In the rows, 128 means zero.
One turn sends every row of this set to another row. A few are shown first. Where does it send the rows asked after them?
K324: [116 153  78  92 123 106 156 100 104 110 130 133 132 116 140 115 134 145]
K651: [102 115 115  87 149 141 167  92  96 117 135 140 151 134 103  98 132 159]
K649: [125 109 109 118 142 127 132 123 114 179 111  97 109 139  96  99 121 134]
K377: [129  95  89 141 125 127 151  97 125 118 124 106 156 138  95 128 138 152]
K946: [137  98 114 102 153 113 145 121 102 175 118 110 124 132 133 129 126 120]
K128: [151  86 102 135 131 138 163 114  91 136 114 143 141 124 124  94 127 142]
K643: [ 81 114 111 107 118 114 167  89 130 161 137 125 128 158  95 107 116 135]
K901: [108 117 104 100 133  94 129 118  88 142 122 136 121 104 111 103 127 180]
K961: [104 152 113 116 156 135 166 122 115 140 136 128 149 143 145 101 128 123]
K458: [138 122  91 141 121 111 144 139 139 165 119 122 116 132 106  96 114 128]
K432: [103 122  87 106 112 100 170  90 115 159 123 123 101 133 111 132 111 121]
K745: [135 131 128 128 125 133 133 103 128 134 125 117 148 121 102 106 126  98]
K535: [102 113 115 122 112 153 175 135 147 131 135 111 125 127 111 120 121 138]
K868: [130 129  82  86 151 100 151 105  87 158 108 139 144 129 124  93 118 145]
K655: [ 99 122 102  90 140 118 150  98  92 172 123 145 129  94 112  93 117 136]
K390: [110 137 129 103 133 113 125  96 108 160 143 139 108 118 124  81 123 135]
K178: [126 123 123 132 125 133 155 101 151 115 113 121 140 151 127 119 124 116]
K359: [153 116  87 122 143 144 135 123  99 137 133 118 143 101 121  90 137 144]
K817: [104 149  92 108 103 133 179  87 126 127 138 115 141 104 118 115 119 164]
K257: [125 157 125 100 122  99 137 108 112 133 127 141 137 128 134  87 139 124]
K980: [128 119 134 111 133 122 181 107 108 127 140 138 158  96 133 105 129 165]
K879: [151 106  98 125 127 100 148 106 119 138 145 129  98 140 126 100 113 167]
K194: [158 104 104 126 157 111 147 137 108 147 133 123 124 118 139 124 115 148]
K984: [111 141 139 119 146 129 154  96 117 135 119 133 154 117  81 124 142 133]
K899: [ 90 148 105  94 138 114 146 116 144 145 142 119 126 143  86 101 120 143]
K234: [112  84  79 113 130 129 169  99 122 148 132 115 113 113 124  97 105 174]
K89: [114  93 138 117 130 123 150 124 132 161  97 104 132 125 124 131 110 146]
K493: [101 150 124  96 113 120 184  83 127 135 116 129 129 128  94 120 130 151]
K833: [130 136  94 110 136 108 148 112 128 154 110 113  95 150 100 140 116 134]
K248: [109 122  90 111 119 131 170  87 115 119 159 146 163 118 119  99 131 145]
K108: [118 151 111 101 126 131 148 120 105 157 127 119 162 137 111 114 141 103]
K332: [130 113  89 124 117 142 167 120 136 132 137  87 144 157 122 119 129 141]
K792: [132 109 138 118 155 112 157  84 110 142 130 150 127 103 123  90 110 139]
K286: [102 101  90 116 134 107 143  90 104 145 141 129 117 136 116 103 134 189]
K500: [131 140  98 126 119 116 145 117 127 132 136 112 125 154  85 135 146 163]
K385: [131 126 104 104 127 128 143 119  92 133  94 103 138  97 118 116 129 175]
K354: [128  88  84  92 106 119 162 119 116 149 107 122 119 111  90 111 111 161]
K304: [109  82 105 131 135 127 147 110 128 124 108 116 123 129 103 135 111 172]
K211: [ 99 120 114 105 126 101 163 105 144 139 134 136 125 144 146 131 115 116]
K627: [139 123 118 105 145 145 154 118 112 143 134 102 165 104 141 113 136 162]

K324 moves to K879
K961 moves to K128
Now these:
K833 moves to K257
K432 moves to K390
K108 moves to K359

